Each row is where one point has got to under a steady rotation. How many steps took it there?
The counts run from 0 to 652.
[156 128 147 120 143 145 130 125 128 118 146 144 137  91 117 141  97 150
 159 120  69 150 132 141 126  77 131 151 163 165 153 148 113 115 195 183
 140 102 136 122 131  97  72 148 139 123 135 145 109 183  92 159 107 151
 133 137 123 131 149  71 117  88 138 142 115  88 129 120 155  98  91 134
  98 101 103 132 169  76 159 136 117 104]	410
[145 137 165 116 152 114 121 123 160 113  86 170 177 118 172 166  91 145
 127 161 118 111 127 158 124 108 159 120 105 199 118 110 134 109 105 150
  98 134 128 155 126 132 131 171 120 127 136 101 121 173 133 170 132 146
 126 136 178 126 127  80 147 117 166 129 136 157  63  89 157 164 117 164
 109 106 153 113 113 149 108 121  95  85]	537
[143 130 111 157 148 145 156  80 171 144 126 135 131 151 139 104 106 109
 117 210 120 133 121 174 161 129  89  78 128 122  85 113 126 123  69 131
 126 119 130 124  92 158 127 160 119 117  60  93 104 111 131 139 119 122
  91 134 142  65 108 124 128 145 101 119 107 141  62 113 144 148 113 132
 154  93 152 107 183 153  90 127 122 123]	248
[145 143 165  98 122  89  47 125 121 103  90 111 128 116 130 164 123 160
 119 140 137  93 124 145  97 112 172 143 109 156 148 153 121 100 132 165
 123 180  92 150 134 113 153 107 146 122 152 139 174 131 116 143 114 145
 187 119 171 166 146 144 121 119 170 122 140 119 123 126 159 184 125 147
  77 161 122 131 112 140  91  84 132 121]	97
[148 144 108 143 152 171 156  91 160 124 140 142 142 116 132 105 116 129
 178 132  90 154 113 157 143  76 131 122 146 127 122 169 112 114 186 172
 152  94 147  89 103  98  78 175 117 110 121 184  91 133  95 117 131 138
 117 126  89  93 150 122 105 116  90 136 104 103 114 124 132 101 125  90
 129  94  98 136 211 124 149 148 115 154]	296
[174  91 146  73 135 125 101 186 117 149 126 155  82  99 143 113 154 143
 154 128 121 181 127 113 146 135 109 121 113 114 162 121 111 150 132 153
 166 124 123 153 125  80 103  85 103 117 143  99 151 131 146 129 130 119
 227  99 143 103 161 121 138 101 118 116 131 137 147 132 160 123 107 106
 103 173  62 121 112 105 125 135 125 160]	83
[172 166 165 121 104  89  76 117 114 125 112 107 139 123 136 165 174  75
 128 143  90  95 103 121 110 128 160 160 134 109  95 133  93  99 141 159
 124 195 126 143 143 113 131 103 157 150 128 121 146 124  96 130 141 129
 170 141 118 148 133 120 117 158 129 127  64 105  88 135 167 107 108 113
  68 128 165 102 145 143 123 111 142 147]	155
[159 125 117 122 128 165 122 103 133 123 116 133 127 136 151  98 150 111
 162 133 141 128 103 129  97  82 172 145 101 129 131 176 115 112 183 137
 116 140 128  62 124 116 137 133 120  85 160 197 138  81 116  86 129 123
 186  87 124  97 148 184 119 115  95 117 100 151 105 126 137 161 162 102
  96 124 114 146 147 179 112 110 121 168]	547
[ 90 165 110 152 101 132 135 154  83 121 172 114 131 123 102  90 182 142
 133  74 118 153 144 122 120 147 146 125 126  74 129 107 137 144 162 121
 162  87 146 160 157 164 172 137  91 115 109 113 106 123 159 121 123 105
 115 140 110 127 110  84 147 171 108 102 117 124 156 138  78 110 145 103
 132 130 121  94 116  89 156 156 151  97]	513
[135 108 142 114 140 161 126 119 130 108 137 143 127 116 129  97 104 134
 134 154 125 127 110 128  77  97 121 167 104 171 158 132 127 106 154 142
  95 143 106  74 115 145 123 113 143  80 143 191 129 106 152 113 110 142
 191 102 179 114 154 160 121  91 134 152 139 151 102 113 128 207 143 143
 115 132 116 167  96 147 121  99 116 126]	488
[ 97 167 143 114 123 148 133 125  88 140 140  99 137 153 129  94 132 122
  88 140 159  88 108 102 114 151 131 143 113 108 116  92 140 114 105 110
  83 138 112 129 123 193 190 115 167 117  89 128 122  88 170 124 115 140
 141 107 134 134 120 131 144 138 133 114 113 167 121 123  98 187 129 156
  88 144 148  96  90 136 110  87 132  98]	440
[121 126 114 156 152 149 171  86 101 141 175  97 129 116  99  74 134 100
 130 125 121 166 126 117 141 109  52 146 157  94 125 132 114 135 163 116
 154 134 116  80 103 135 114 119 125 127  88 155  89 125 148 119 121 127
  98 141  83  83 120 131 107 151  79 146  89 112 128 149  94  96 112  98
 155 114  79 130 145 117 161 159 136 165]	625
[ 74 173 129 121 165 141 108  94 108 140 102 100 147 184 154 105 123 134
  98 138 217  81 104 157 145 139 156 106 121 106 111 141 151 100 132 133
  85 115 139 112 117 151 176 120 135 112  97 158 122 119 155 136 138 147
  99  93 100 111 122 155 114 126 150 115 118 155 114 114 127 167 133 152
  81 172 138  85 132 175 112 111 145 140]	614
[104 105 102 135 184 167 162  93 114 141 150 122 119 112  98  83  97 147
 141 141 156 165 131 118 135  98  52 117 129 122 162 134 134 146 154 128
 132 108 109  83  81 116 122 122 127 121  96 160 105 154 188 132 117 155
 121 123 103  80 140 133 115 114 105 147 143 113 137 143  92 147  90 120
 152 152  49 133 137 107 140 139 128 151]	65
[ 91 125 127  97 104 112  59 122 110 110 107  89  73 144 113  95 153 123
  77 128 140 133 108 132 116 129 110 148 150 108 132 114 135 115 140 126
 123 150  94 126 123 182 161  32 135 100  86 110 151 126 114 163 101 123
 115  90 145 129 102 133  93 144 161 141  93 121 156 148 125 137  94 160
  99 161 157 106 107 119 125 158 155 140]	445
[141  86 138 113 148 124 115 119 159 131 115 152  88 124 113 107  80 119
 116 194 146 154 133 140 176 135  63  91 125 135 137  74 118 135  48 152
 126 150 106 121  83 126 106 107 118 132  71  75 118 134 148 153 106 133
 142 119 173  76 125 132 111 114 123 145 136 140 128 127 149 165  58 163
 133 138 117 112 143 123 103 127 123 140]	193
[139  91 137 111 180 134 151 117 125 141 122 139 138 137 178 100 147 100
 133 125 158 124  97 134 120  83 100 151 106 167 133 145 135 130 166 119
  94 123 135  67 121 111 120  87 123 120 132 155  99 148 153 129 155 143
 130  85 104  88 130 167 119  94 147 148  85 171  97 116 127 131 126 122
 129 120 120 126  97 186 155 171 102 169]	491
[131 110 106 168 130 116 100 101 110 102 140  84 107 111 101  96 176 105
 133 114 121 191 121 102 110 102  96 142 139  92 141 130 124 151 164  82
 188 160  92  91 124 147 148  84  92 137 127 140 132 133 128 125 106 106
 118 146 121 110 123 149 104 191 110 158 106  86 137 177 107 104 107  99
 155 129  97 130 126 108 154 176 149 170]	450
[128 161 155 118 160 130 113 125  85 128 121  95 193 124 152 140 157 141
 150  78 140 110 125 127 121 104 158 164 131 135 139 160 117 125 200 146
 128 120 134 120 163 106 126 130 135 160 136 167 105 189 147 138 168 158
 107 136  60 143 143 105 127 132 152 129  97 129 118 132 123  80 125 102
  86 134  98 102 123 137 169 157 127 143]	222
[162 141 139 150 120 120 142 131 158 121 117 152 165 100 175 161 158 138
 152 128  78 149 132 151 123 106 196 122 113 148  96 115 120 131 133 127
 149 104 143 163 172 122 139 177  91 132 151  94 107 160 126 124 139 113
 136 144 159 139 116  82 170 166 125  97 114 147  71  87 137 106 159 116
 124  70 173 116 121 123 127 150 105  94]	592
[143 144 123 134 155 158 125  75 156 126 135 127 139 134 109 115  96 119
 154 140 106 130 123 158 152  90 117 117 165 144 130 161 120  99 178 185
 137 114 131  68 100 108  75 157 164 115 110 186 110 146  84 145 112 142
  92 125  88 103 147 123  83 103 113 151 100  88 114 142 153 100  96 107
 117 105  94 136 201 121 145 133 132 160]	235
[ 61 153 131 116 124 137 107 103 117 111 104 108 142 153  96 109 109 165
  61 116 199  83 137 141 117 128 111 119 134 155 141 119 141 108 109 133
  78 153 108 109  96 173 165 115 173 110 101 156 124 119 174 143 107 148
  90 107 140 139 113 152 106 121 171 162 142 132 129 139  90 194 112 169
 119 145 145 129 105 146 108 105 132 115]	616
[113 187 113 159 154 150 129  86 118 124 108  96 185 155 166 122 150 142
 141 100 177  97 111 151 113  96 201 123 120 110  98 168 129 121 195 108
 128 113 137 108 141 120 159 162 108 126 138 177 118 144 135 119 153 136
  98 138  70 111 124 149 111 154 126 112 103 135  92 113 110 134 164  94
 111 123 112 101 140 179 140 142 128 144]	108
[ 99 163 111 160 129 100 108 132 113 127 114 114 175  91 103 153 171 169
 148  69 156 141 165 127 135 125 162 112 112 106 141 142 110 152 127 120
 169 138 128 162 136 107 178 179 102 161 174 135 119 133 150 107 162 111
 129 188 114 135 103 132 148 192 125 116 159 123 122 147  79 128 139  96
 155 147  88 118 128 122 115 147 137 142]	340
[200 104 145 134 110 123 142 161 116 135 148 154 119  89 158 127 183  92
 182 115  63 178 117 126 121 119 137 142 124 114 123 121  98 143 163 143
 165 118 142 158 161  96  99 133  97 134 142  98 120 148 125 115 149 105
 172 139 120 108 138  89 148 149  98 104  83 141 108 116 142  69 136  75
 125  99 116 115 139 127 142 153 109 148]	27
[135 166 147 125  97  96 103 147  98 132 125 111 122 116 111 130 171  79
  92 113 149 106 133 112 135 177 113 138 123  84 113 100 103 128  71 134
 125 198 113 167 126 152 176 113 161 148 104 104 135  79 160 116 139 110
 167 141 125 129 109 151 134 175 104 100 109 133 105 145 108 141 116 118
 113 159 134  98 120 163 101  91 155 141]	326
[140 146 107 121 104 176 115 110 141 125 150 138  97 170 133  90 100 109
 104 191  99 145 101 159 126 136 137  97 138 112  93 101 138 107 100 135
 114 105 130 129  99 174 133 126 123  66  52 100 122 103 114 151  84 136
 133  88 172  95 139 106 130 116 118  99 102 135 114 105 160 169 108 147
  96 106 160 112 154 129  91  96 126  96]	250
[173 142 137 121 117 103 115 158 117 142 110 142 139 107 181 135 197 119
 160 115 128 152 124 129 140 154 194 123 101  95 106 122 102 138 104 120
 164 124 136 170 169  95 158 133  88 144 166  83 132 109 144 104 166 107
 180 142 142 105 129 129 167 166 108  83 109 167 108 117 129 114 143  80
 117 135 136  97 122 164 116 150 121 149]	89
[172 150 144 140  92 104  72 135 118 111 117  99 117 110 120 142 195  86
 153 100  99 123 109 112 106 117 150 174 145  99 129 162  98 115 185 146
 151 194 129 126 153 113 121  91 150 140 135 156 145 129  78 105 137 124
 168 136 105 146 137 137 101 163 130 117  78  89 129 138 140 101 121 105
  79 135 136 120 139 135 145 134 146 166]	216
[125 124 106 139 161 142 117  82  84 121 148  79 104 154 105  79 131  96
 134 158 115 171 117 120 115 104  72 141 162  92 128 143 129 134 176 107
 148 139  96  62 105 139 113  72 131 119  80 171 124 151 133 143 101 143
 108 123  69  86 146 136  82 132  93 150  94  94 123 158 130 118  94 107
 108 152  83 128 139 124 156 147 148 171]	565
[173 113 122 115  80 140 121 161 137 144 148 160  61 100 106  89 145  86
 129 157 102 168 127 118 154 164  79 106 126  83 133  92 101 131  78 159
 156 158 124 152 103 133 114 110 142  96  91  94 128  71 133 106 112 107
 200 116 157  92 140 131 129 123  82 106 106 116 134 136 146 136 109 111
 121 135 128 116 183 107  96 105 150 128]	137
[119 127 117 117 107 113  78 138 128 123 105 107 112 105 131 133 173 154
 140  55 146 130 118 142 107  81 186 154 102 163 153 175 123 126 214 124
 144 149 113 117 145 119 146 115 115  98 212 185 157  95 107  84 140 107
 157 110 143 132 135 164 101 147 150 156 124 137 135 137 110 164 169 119
 130 131 127 149 127 139 135 151 138 147]	103
[124 102 111 120 103 158 151 145 121 128 145 137 102 125 141  73 167 118
 138 103 150 130 100 140  87 111 125 154 100 152 138 105 143 134 155  84
 110 124 137  92 129 159 162  95 111  70 145 156 118  67 155  88 126 111
 167  74 166 103 136 162 128 128 127 133 117 182 120 130  93 172 167 125
 148 112 142 150  84 159 134 140 105 125]	433
[155 130 151  97 147 136 141 182 103 121 139 150 131 105 190 129 164 164
 164 116  92 162 109 130 109 125 167 148 116 146 135 117 134 135 165 127
 146  92 136 161 169 112 136 126  76 118 150  78 128 177 144 157 126 136
 166 120 154 127 141  65 169 124 137 100 124 154 129 112 155 102 138 128
  90 121 120 105  83 100 138 158 114 107]	647
